In the rows, zero is written as 128.
The same turns and mirrors carry the whole set onto itself and the rows of a family onto each other. Which other rows belong to the same family as each row named below? List them in the order they appear above.
These 32 rows form 4 families of 8 rows each.
Gena: [115 132 189 113 143  96 113 107 141 114 106 118 128 130 136 122 129  96
  98]
buz: [136  99 159 160 110 110 142 117 156 135 131 130 163 154 126  99 115 140
 103]
peli: [120 121 103 139 110  95 150 121 122 129 137 109 154 113 134 108 147 139
 152]
Lek: [162 134 130 126 142 122 132 138 163 149 133 149 131 126 117 108 101 111
  97]
ziro: [128  88 160 171 101 110 143 107 128 137 120 134 151 149 139 113 132 150
 125]
zem: [ 87  91 158 135 121 120 133 113  96  98 129 105 122 122 123 140 172 132
 122]
giped: [ 88  78 138 148 148 105 130  98 124 105 125 122 123 147 128 135 148 129
 150]
Vek: [120 120 165 137 134 124 110 114 144 127 101 112 111 162 153 144 114 117
  75]
poki: [125 124 167 123 127 151 114 126 127 118 102 150 105 154 130 148 106 109
  83]
Bul: [146 131 127 112  86 133 125 143 124 140 125 147 161 123 140 111 130 129
  82]
fazo: [118 151 110  88 137 136 122 138 121 106 118 121 106 120 127 145 123 100
 111]
pive: [126 147 160 125 136 135 138 125 137  98 114 111 134 176 120 110 153 129
 145]
gori: [113 133 121  98 142 139 115 128 106 110 124 121  96 104 121 150 146 110
 128]
kes: [112  80 165 134 115 116 139 117 147 165 138 128 137 161 120 106 141 118
 119]
lopa: [118 133 148 117 145 141 124 128 111 105 146 125 123 150 120  69 129 131
 129]
firo: [119  94 114 135 103 109 126 119 114 142 126 143 125  95 143 151 102 117
  91]
vud: [121 155 128  97 132 135 113 159 107 130 124 118 110 116 131 141 137 120
 142]
Zomi: [114 122 172 118 145 143 119 111 143 103 104 122 103 162 133 125 119 127
  82]
Kopun: [139 143 125 124 151 126 127 131 111  80 124 123 115  86 126 137 132 127
  98]
bezo: [121  76 138 130 110 101 102 116 123 126 115 139 122 104 145 148 114 109
  86]
lurag: [130  93 139 139 118 104 139 117 149 143 115 125 127  97 126 174 142 113
  91]
riv: [157 139 144 115  99 149 140 139 127 155 125 121 153 137 123 108 105 114
  97]
sepo: [ 86 102 126 141 138  97 120 106 124  90 117 133 104 133 140 147 148 134
 139]
gubat: [123  89 142 161 103 112 153  87 140 115 115 137 148 154 134 115 117 129
  93]
Lav: [136  91  98 144 123 145 155 144 118 132 155 136 127 117 107 121 147 148
 120]
Zipe: [127 155 139 133 141 148 155 124 136 119 136 112 134 151 108 104 152 140
 142]
vof: [117 156 159 138 117 157 160 125 152 122 124 120 132 155 138 105 147 136
 132]
Lami: [126  89 107 120 119  89 103 122  99 124 116 135 127 118 127 153 109 112
 106]
Fala: [156 153 143 112 100 144 124 147 134 140 125 127 135 107 123 114 117 118
  79]
Nofu: [134 108 108 142 104 106 138 131 113 145 148 129 153  94 113 124 146 123
 148]
pon: [ 98 112 142 148 149 111 139 103 127 105 112 108  98 150 129 147 125 121
 151]
verem: [127 125 108 122 105 119 153 132 108 119 138 142 147 107 113 112 143 133
 158]

Which other rows belong to the same family as Bul? peli, poki, vud, gubat, vof, Lami, pon
Which other rows belong to the same family as lurag? Gena, Lek, zem, kes, lopa, Kopun, Lav

The same turns and mirrors carry the whole set onto itself and the rows of a family onto each other. Which other rows belong to the same family as each row named below? List them in the order they appear above.
These 36 rows form 6 families of 6 rows each.
dusu: [119 149 113 123 149 100 159 155 145 133  99 123 123 144 145]
rig: [127 143 139 129  94 104 127 138 105 125 154 138 164 139  98]
zuk: [132 161 107 126 163  87 151 150 101 130  96 138 131 145 129]
gari: [131  90 123 125 143 123 122 155 145  94  88 130 122  89 113]
mekab: [133 169 129 131 110 105 151 131 113 153 124 127 147 138 135]
Zav: [109 149 102 113 159  97 128 159 128 132  96 111 126 152 135]
nel: [143 137 137 135  84 123 135 118 112 139 128 139 162 111 112]
beneg: [138  96 144 136 106 129 127 116 123  80 115 133 160 122  94]
Lemun: [123 117 115 121 167 106 139 165 143 106  85 118 108 116 135]
Zumuf: [134  88 141 132 146 122 122 137 121  63  96 122 139 115 105]
Zesa: [136 129 110 124 178  94 128 159 102 102  81 135 118 117 118]
zitad: [125 101 119 124  94 133 102 127 130 117 114 137 162 108  89]
monab: [150 104 121 135 113 121 116 125 102 104 106 161 157  95  85]
Binid: [122 153 120 127 109 109 165 132 146 148 121 136 147 146 131]
gemul: [134 165 112 132 122  99 154 129 101 142 116 152 154 150 116]
napoz: [125 119 132 122 165  93 108 175 102  86 116 116 119 119 112]
Gofa: [132 129 142 138  97 121 148 110 123 105 127 135 170 149 105]
kot: [123  88 114 118 134 128  91 147 127  97  92 125 135  97 100]
bamop: [126 115 133 126 172 104 135 150 121  73  90 110 125 137 126]
dak: [133 111 143 130  99 114 107 139 106 102 146 141 158 112  85]
bep: [110 160 105 118 120 104 136 137 130 151 118 124 151 161 126]
ped: [143 137 119 136  97 115 138 117 102 133 119 164 168 123  94]
Favam: [133  98 139 126 136 109  96 160 103  82 126 129 137  99  91]
povan: [142 101 135 130 143 121 106 152 112  95  93 121 125  77 115]
goz: [128 165 125 125 153  93 147 154 113 137 103 113 121 133 150]
nul: [115 114 106 113 167 108 105 164 128 102  85 112 118 121 120]
guvun: [119 134 113 122  87 124 123 121 130 143 127 136 169 140 103]
Ganir: [135  91 127 132 103 135 124 132 147 107 109 143 146  92  99]
Kuv: [131 122 126 132  84 128 146 122 147 134 124 147 160 119 108]
Nim: [118 152 128 121 161  81 128 174 104 110 127 118 122 147 125]
Sudeb: [145 105 141 134  99 131 112 128 113 111 113 136 149  81 102]
Gagib: [133 130 126 125 169 101 124 164 111 108  88 110 111 103 139]
mafi: [121 147 132 125 161  97 157 143 120  98 103 113 133 164 138]
ninel: [144 100 117 129 153 110 111 148 100  89  86 146 131  92  97]
retip: [119 163 133 125 126  87 138 154 104 129 146 128 146 159 120]
vame: [124 154 134 132 122 103 165 123 123 115 121 123 156 171 125]

Which other rows belong to the same family as gari? dusu, Lemun, Binid, Ganir, Kuv
Which other rows belong to the same family as Gofa? beneg, Zumuf, bamop, mafi, vame
Which other rows belong to the same family as Zav? zitad, kot, bep, nul, guvun
Which other rows belong to the same family as Zesa? zuk, monab, gemul, ped, ninel

The same turns and mirrors carry the whole set onto itself and the rows of a family onto each other. Which other rows belong to the same family as each row named below? List them in the order they appear above.
These 20 rows form 4 families of 5 rows each.
dev: [157 142 135 120 127 103 138 144 121 150 153 114 102 115 125 146 108 104
 106 163 139 103 155]
Tutoz: [111 141 121 126 116 117 174 146 112 128 134 162 115 150 113 145 148 158
 128 132  91 150 118]
gizug: [174 129 132 127 149 118 110 113 133 130 115 104 116 130 121 131 103 100
 132 144 155 103 156]
Zefe: [158 135 160 124 177 113 156 140 119 123 148 134 129 133 126 119  95 138
 151 131 163 112 149]
rit: [111 152 125 123 103 101 145 146 128 129 138 169 117 118 144 152 148 136
 106 148  97 129  99]
dato: [156 126 109 131 133 115  97 101 136 115  79 116 114 148 114 146 121 104
 136 124 140 140 132]
Samas: [156 144 163 122 168 112 123 114 141 116 136 124 129 112 154 111 102 113
 128 127 162 105 137]
nanod: [ 98 125 123 113 114 123 127 110 144 106 106 134 135 140 120 127 137 158
 109  95 113 174 124]
Fosu: [138 153 155 120 133  95 148 155 127 136 163 153 121 102 154 135 115 123
 111 157 140  95 121]
pemu: [ 92 138 119 120  97 124 155 147 133 129 144 149 132 122 124 138 144 164
 100 144  95 135 128]
Boban: [146 128 150 130 165 114 124 141 145 118 134 137 155 119 137 123  93 140
 145 135 177 105 143]
Lat: [129 121 142 121 155 117 111 105 149 100 101 125 149 138 128 120 108 142
 133  92 165 153 133]
Zogi: [128 144 122 121  94  88 141 145 117 147 141 134  96 125 118 167 131 112
  94 151 117 138 130]
Sazuk: [141 135 141 123 156 131 106  82 147  97  92 118 127 132 140 110 124 120
 130 102 132 136 124]
Losi: [134 148 143 126 141 106 179 166 109 136 164 160 123 132 125 143 118 149
 137 152 127 113 132]
sas: [112 139 114 125 113 124 121 101 141 104  93 148 122 138 136 134 155 135
 118 114  92 150 100]
Pasag: [149 128 146 121 175 126 138 105 125 103 109 122 129 157 118 113 111 139
 155  94 153 149 142]
lige: [128 133 107 127  98  97 113 120 125 127  97 135 105 144 110 169 136 112
 113 125 118 163 115]
fuz: [118 128 123 121 135 128 147 109 124 103  99 139 120 165 108 127 140 152
 139  96 107 172 124]
delo: [126 141 134 125 130 116 151 166 137 136 164 152 142 110 134 134 116 152
 121 168 135  94 139]

Which other rows belong to the same family as dev? gizug, dato, Zogi, lige
Which other rows belong to the same family as Boban? nanod, pemu, Lat, delo
Which other rows belong to the same family as Zefe? Tutoz, Losi, Pasag, fuz

